In the rows, 128 means zero.
A single turn carries every row of the set below to another of its rows. Some are shown first; where does it send the rows asked next?
Giteb: [125 162  98 152 155 146 136 116 134 159 152 138 134  97 119 155 135 138
 142 112 122 147 151 132  95  85  97 150 101 104 133 133 109 119 113]
giv: [126 117 117 126 130 124  94  77 130 108 137 137 128 154 150 127 144 106
 127 137 133 108 119 144 115 109 122 115  98 135 144 106 118 104 168]
Reb: [107 151 113 132 136 147 115 139 132 118 115 124 139 115 166  96 107 128
 122 144 118 134  78 134 124 101 104 133  88 109 128 116 146 187 111]
nere: [117 139 146  95 100 101 121  85 177 126 131 137 102 128 170 141 110 154
 142 102  87 122 110 145 126  93 154 139 127 124 164 122  95 124 114]
Tomu: [120 139 117 135 112 119 100 116 136 135 118 121 130  95 152 102 102 145
 103 159 129 147  81 130 133  95 122 143  80  95 137 112 146 174 105]
Malan: [118 138 111 141 131 118  89  92 131 110 137 140 129 132 143 129 159  97
 122 145 132 101 121 156 141 122 102 104 107 121 140 118 124  97 162]
lar: [118 131 125 120 146 128  92  82 132 105 138 134 132 141 130 140 146 100
 126 159 125 104 107 161 128 120 115 109 116 114 127 130 125 105 160]
Korit: [108 156 128 122 121 119 103 137 133 119 125 128 133  90 170 120 102 134
 104 160 118 147  88 132 125 103 119 132  92  92 144 124 146 189 116]
Toku: [101 164 147 113 125 104 129  95 184 135 133 143 113 128 162 152 114 136
 161 113  93 107 106 143 131  89 156 131 143 118 158 142 102 123  99]
Sor: [109 169 146 105 115  92 131  87 176 128 128 136 103 124 159 155 107 145
 147 113  82 118 110 142 121 105 137 144 136 129 187 131 108 125 118]
seme: [147 120 114 132 119 135 131 114 149 145 109 129 136 128 103 105 106 125
 122 103 114 132 150 137 153  76 124 149 154 129 154 148 128 113 127]
zunos: [131 153  97 163 137 131 143 100 140 176 150 116 115 108 124 140 133 147
 127 104 128 155 145 132 116  90  95 140  92 106 152 109 109 123  99]
salag: [102 165 150 100 111  98 133 105 176 116 134 131 102 128 177 157 108 149
 143 109  84 129 122 147 131 102 131 139 142 118 166 137  98 132 112]
tunu: [148 112 119 142 118 145 112 114 134 145 120 132 153 108 106  97 130 112
 103 104 113 115 144 136 148  84 141 116 133 125 155 140 141 130 141]
fidas: [109 131 126 137 144 124 100 105 125  89 139 130 135 152 157 140 144  98
 124 147 136 109 123 149 122 120 109 110 102 132 145 120 125 118 168]
dul: [110 150 118 114 115 121 100 131 133 125 109 147 145  90 160  95 104 122
 122 154 127 144  86 144 128  96 114 146  99  96 135  99 140 180 123]
zasub: [123 162  95 135 146 150 149 121 132 151 148 129 103 108 127 151 126 146
 132  93 109 155 134 139 108  93  72 146 108 118 139 136 106 136 103]
tazuk: [130 115 117 128 108 129 105 113 129 147 105 124 142 106 142  75 119 117
 125 116 116 123 126 125 160  84 136 126 145 124 145 162 137 136 136]
Bodo: [110 163 144 117 106  94 119 112 195 124 125 150 106 119 162 147 108 144
 139 113  90 112 109 148 149  95 147 145 135 120 165 127 108 120  93]
filik: [123 169 105 157 150 139 149 119 138 155 155 125 122 116 127 163 134 131
 128 103 125 155 157 138 108  98  85 129 104 103 161 111 110 134 114]
rem: [143 146 114 117  97 126 117 102 153 157 109 145 135  99 123  94 103 126
 115 120 102 127 140 118 145  69 136 137 155 124 164 152 134 136 132]
kedov: [108 153 117 121 122 120 104 129 124 133 109 118 135  92 168 107 100 143
 128 146 114 147  78 129 121 112 112 141  90  84 152 124 149 179 116]
rab: [126 149 100 143 141 138 141 131 138 165 157 138 124  95 129 149 136 127
 138  86 117 151 153 150 107  91  98 148 103 107 144 112 104 115 109]
bara: [109 155 129 124 130 133 108 120 138 123 105 131 155  88 148 104 108 144
 129 151 113 138  87 142 126  99 124 137 100  80 128 112 138 189 109]
gipe: [ 96 175 148 113 101 120 124 104 176 120 145 143  96 123 170 147 103 140
 128 116  82  96  97 139 125  97 147 138 127 129 163 147 110 136 116]
tuta: [113 148 131 136 139 151 108  81 134 109 146 138 121 151 136 135 149 108
 109 141 117  91 123 159 124 126  98 105 119 133 146 110 121 117 162]
fuz: [119 126 129 133 143 121  94  93 128 107 142 122 136 141 150 135 148 102
 121 146 115  98 111 155 117 134 120 110  99 130 158 118 137 109 168]
Did: [131 150 103 157 162 141 140 123 130 160 142 124 123 118 122 157 126 142
 135 102 122 155 143 136 101 107  85 151  98 109 166 113 120 120 109]

zunos goes to nere
rab goes to Bodo
Now these:
seme goes to rem
Sor goes to kedov
Reb goes to tuta
bara goes to lar
fidas goes to filik

A single turn carries every row of the set below to another of its rows. Some are shown first; where does it send the rows asked next?
diram: [101 102 135 138 117 151 120 130 153 148 118 141]
mif: [113 109 120 150 113 163 143 103 154 138 149 123]
nos: [112 113 129 146 106 160 136 136 161 140 130 107]
lub: [162 139 109 126 139 102 146  98 107 117 151 126]
nifi: [149 149 102 113 136 101 137 121 102 115 153 141]
kepi: [111 113 123 150 109 165 130 112 156 138 147 117]
taban: [150 160 119 121 137 117 110 111 107 118 152 117]
kot: [109  88 132 140 118 144 142 132 152 147 113 142]
bubis: [109 116 127 147 107 164 129 126 157 140 137 110]
Vosik: [149 161 129 112 135  99 125 133 101 119 137 126]
fepod: [145 158 108 110 132 105 120 136 106 116 147 131]
niva: [150 151 110 109 132  98 134 152 109 117 131 127]
nadam: [110 100 132 150 126 159 156 124 153 146 129 148]
zite: [100 102 131 141 119 154 117 121 149 147 127 143]
tas: [145 158 111 108 132 100 123 147 107 116 140 127]
gupe: [111 102 133 150 124 159 156 131 154 145 123 144]
Rovi: [168 133 111 125 139  94 158 114 112 119 137 122]
kiru: [168 134 117 122 137  93 156 132 113 120 124 114]
lofe: [155 154 125 118 132 107 119 141 115 122 124 103]
pufa: [111  86 128 141 118 142 146 122 153 147 118 147]
Linif: [105  95 135 138 116 147 130 137 153 150 112 137]
foto: [104 113 135 150 124 168 138 123 152 146 135 144]
Miler: [104  93 125 142 120 148 134 105 148 145 133 152]
gume: [152 156 129 114 134  96 135 137 103 119 130 123]
didak: [117 106 128 149 108 154 153 136 161 141 123 108]
meka: [108 104 131 152 124 163 151 117 152 147 132 150]
Gul: [152 153 122 117 138  95 137 115 100 118 146 136]
Viru: [155 142 101 113 135  95 146 125 103 114 148 139]
fozug: [157 149 120 117 139  91 148 119 100 118 140 135]
keru: [106 109 131 150 125 165 145 118 152 145 136 149]
kivur: [111  87 126 143 121 145 143 110 148 143 129 152]
kufir: [155 149 113 126 138 108 127  98 107 118 155 124]
navo: [103 112 137 151 123 167 138 131 153 148 129 142]
lotuv: [155 143 110 111 134  92 144 146 109 117 133 131]
Karum: [151 159 123 116 137 100 132 117  98 118 149 132]
gosak: [155 140 105 112 133  91 150 135 107 116 139 135]
zul: [122  97 126 150 110 151 162 128 159 139 125 115]
ren: [148 162 127 116 135 102 125 124 101 118 144 128]
Mumel: [156 151 123 114 138  89 149 127 103 118 133 130]
pafer: [146 154 104 111 134 105 124 125 106 113 155 136]
puso: [119  98 119 152 114 157 154 104 154 139 145 125]
Nosi: [161 144 123 119 134  95 140 144 115 123 119 106]
dap: [156 151 126 114 137  92 142 134 103 119 131 126]
Gemu: [122  96 120 151 111 150 164 115 158 137 136 122]
rivub: [151 163 124 120 132 113 109 129 111 120 139 106]
liko: [109 106 135 149 123 159 150 136 154 146 120 141]
vupam: [100 100 128 142 119 152 122 110 147 147 131 149]
miga: [105 113 138 149 121 164 141 136 154 147 122 140]

kiru goes to Nosi
gume goes to Vosik
tas goes to fepod
Now these:
vupam goes to Miler
nadam goes to gupe
mif goes to puso

A single turn carries every row of the set below to another of its rows. Some are shown first; where does it send the rows asked next?
Zur: [125 137 123 140 118 141 155 153 106 144  93 174 101 141 129 137 107  87
 122 112 113 133 144 115  86 134 132 168 110 135  86 167 129 149]
pef: [147 141 113 127  80 149 136 121 103 143 116 134 105 137  81 164 116 109
 118  73 132 128 159 123  96 141 140  92 112 115 137 168 155 120]
Bazu: [136 151 136 129 116 169 151 157 116 132  84 157 117 139 133 156 132  91
 119  91 100 146 144 127  97 146 137 178 104 116  87 141 114 144]
noram: [148 152 121 140 108 165 112  94 140 142  88 166 105 151 190 169 132 117
 108  86 119 126 137 153 123 145 136 121 133 125 132 136 161 108]
ver: [171 146  99 127  84 156 106 182 111 157 122 125 100 147 161 153 121 107
 158 111 141 118 131 156 110 164 156 101 122 137 164 150 144 135]
koluk: [139 139 122 149 109 155 106  87 141 140  76 162 109 153 188 167 118 114
 117  90 123 122 129 158 123 146 137 121 138 121 133 150 151 106]
febok: [156 151 106 138 159 157 123 158 116 170 102 123 115 137 158 141 107 125
 203  99 143 115 147 141  97 113 157 134 114 134 114 167 131 120]
zuzas: [174 142 102 110  77 155 127 186 109 137 119 115 111 129 169 163 118 109
 164 116 137 116 116 147 115 164 134  91 114 134 139 130 154 136]
kibo: [153 140 113 127 153 161 139 163 120 148  98 106 129 131 162 161 108 120
 212 100 138 121 131 135 106 119 145 124 110 135  89 141 137 115]
vuv: [159 135  86 123  76 153  99 174 102 136 108 125 106 138 166 167 113 118
 177 104 142 109 128 150 116 171 157 103 113 122 148 154 149 128]
Ter: [123 135 108 140  93 162 151 153 111 136  94 172 109 131 134 153 108 100
 131  96 106 130 139 125 107 123 135 183 106 130  69 159 139 160]
kilap: [145 136 106 140  57 170 127 116 114 149 109 127 115 130  83 164 106 111
 127  68 128 121 145 151 116 126 148 113 118 110 136 177 143 138]
Finog: [141 146 116 138  88 183 160 112 110 147 102  99 135 112 161 173  86 128
 160  79 118 127 157 150 124 139 141 108 108 129 145 106 106 144]
guno: [149 139 121 131  95 151 143  93 134 133  87 158 117 122 198 157 103 119
 119 110 121 112 108 150 125 129 104 113 132 131 109 139 171 125]
mepob: [115 124 133 148 113 155 143 152 122 126  77 150 119 153 126 166 112  78
 134  98 107 143 131 129 101 143 145 172 115 125  78 148 111 137]
mamis: [168 134 109 122  80 145 121 177 109 144 107 109 116 128 166 150 100 104
 172 125 141 109 106 160 112 163 138  98 121 127 151 153 131 137]
laluv: [154 146 132 133 106 146 146  95 137 144  92 158 112 128 195 144 105 110
 109 116 124 114 111 152 116 128 102 110 136 135 122 143 161 126]
zaf: [168 129 105 141 132 165 112 112 125 125  91 181  82 127 122 160  93  92
 144  95 116 127 147 134 131 131 149 170 135 142  81 147 154 137]
navus: [178 144 117 133 148 158 117 112 119 134  92 184  77 125 121 142 100  93
 132 102 116 128 154 132 117 139 145 167 133 138  98 152 145 134]
fuve: [173 161 124 127 155 174 144 170 128 170 109 105 125 131 160 145 119 116
 192 102 134 125 135 148 103 110 145 132 115 140 108 139 128 129]
Fiku: [187 144 136 120 137 174 139 120 130 116  84 157 100 109 129 156 103  86
 136 104 105 134 128 140 132 138 126 166 131 134  79 121 136 140]
pagas: [123 127  89 162  87 163 147 110 106 165 121 123 112 132 153 164  69 124
 161  87 133 120 169 139 117 123 156 100 121 156 149 133 131 146]
vozo: [147 127 131 133  68 155 158 128 121 141 113 105 126 130  82 165 102  90
 120  91 129 129 123 140 107 128 126  87 123 124 124 153 142 133]
lile: [174 128 140 130 148 154 136 115 130 114  77 153  98 119 124 154  89  74
 143 115 113 132 123 134 124 143 128 155 137 138  80 130 129 129]
Fepo: [159 152  97 133 145 174 129 168 123 167 117 125 113 141 159 160 121 127
 199  88 139 123 151 135 108 106 158 132 113 147  98 143 155 124]
Pir: [134 136 127 142 113 156 166 115 108 148 106  99 126 132 153 170  85 109
 153  94 127 133 161 129 103 150 139  82 115 145 152 105 109 125]
geno: [157 146 126 112  68 163 156 121 106 132 102 112 130 106  92 160 110 112
 125  80 122 122 133 139 108 139 118 100 104  97 125 157 138 134]
vur: [140 153  93 137 102 160 155 109  88 159 118 134 109 116 160 154  87 141
 151  83 129 118 187 126 102 140 144 102 103 138 158 132 131 140]

kibo goes to Fepo
Pir goes to pagas
Now these:
mamis goes to vuv
navus goes to lile
laluv goes to koluk
vozo goes to kilap
Bazu goes to Zur

A single turn carries every row of the set below to another of its rows. Some are shown first; where does it send the rows asked next?
mafo: [135 101  97 120 141 156 125 122 129 139 115 160 127 115]
todib: [124 135 143  95  87 108 117 137 136 112 117 152 125 101]
fom: [107 146 128 144 163 148 155 140 138 122 140 122 133 128]
Zado: [118 147 139 153 152 156 134 144 153 127 136 130 147 143]
biti: [149 117 102 121 146 158 101 108 121 133 116 165 129 123]
Gesa: [123 150 151 105  92 101 132 136 139 108 123 107 129 126]
zipez: [152 178 126 150 160 136  99 102 121 134 116 129 128 123]
zetup: [141 177 124 143 171 143 115 102 110 122 123 122 127 128]
tibu: [113 133 135 110  88 100 119 129 140  99 109 143 132  99]
simub: [113 132 129 139 157 164 140 140 141 120 140 136 144 144]
zuna: [129 159 134 113  91 107 122 124 116 106  86 127 136  93]
pof: [143 168 144 100  91 110 120 126 113 119  95 122 128 103]
kifug: [149 114 109 132 136 157 100 121 142 142 116 167 137 127]
tal: [147 165 107 138 166 130 117  94 106 133 116 124 114 111]
lok: [119 147 138 118  92  98 132 129 136  98 107 104 138 117]

biti goes to zetup
zipez goes to Zado
Now these:
fom goes to mafo
lok goes to tibu
pof goes to Gesa

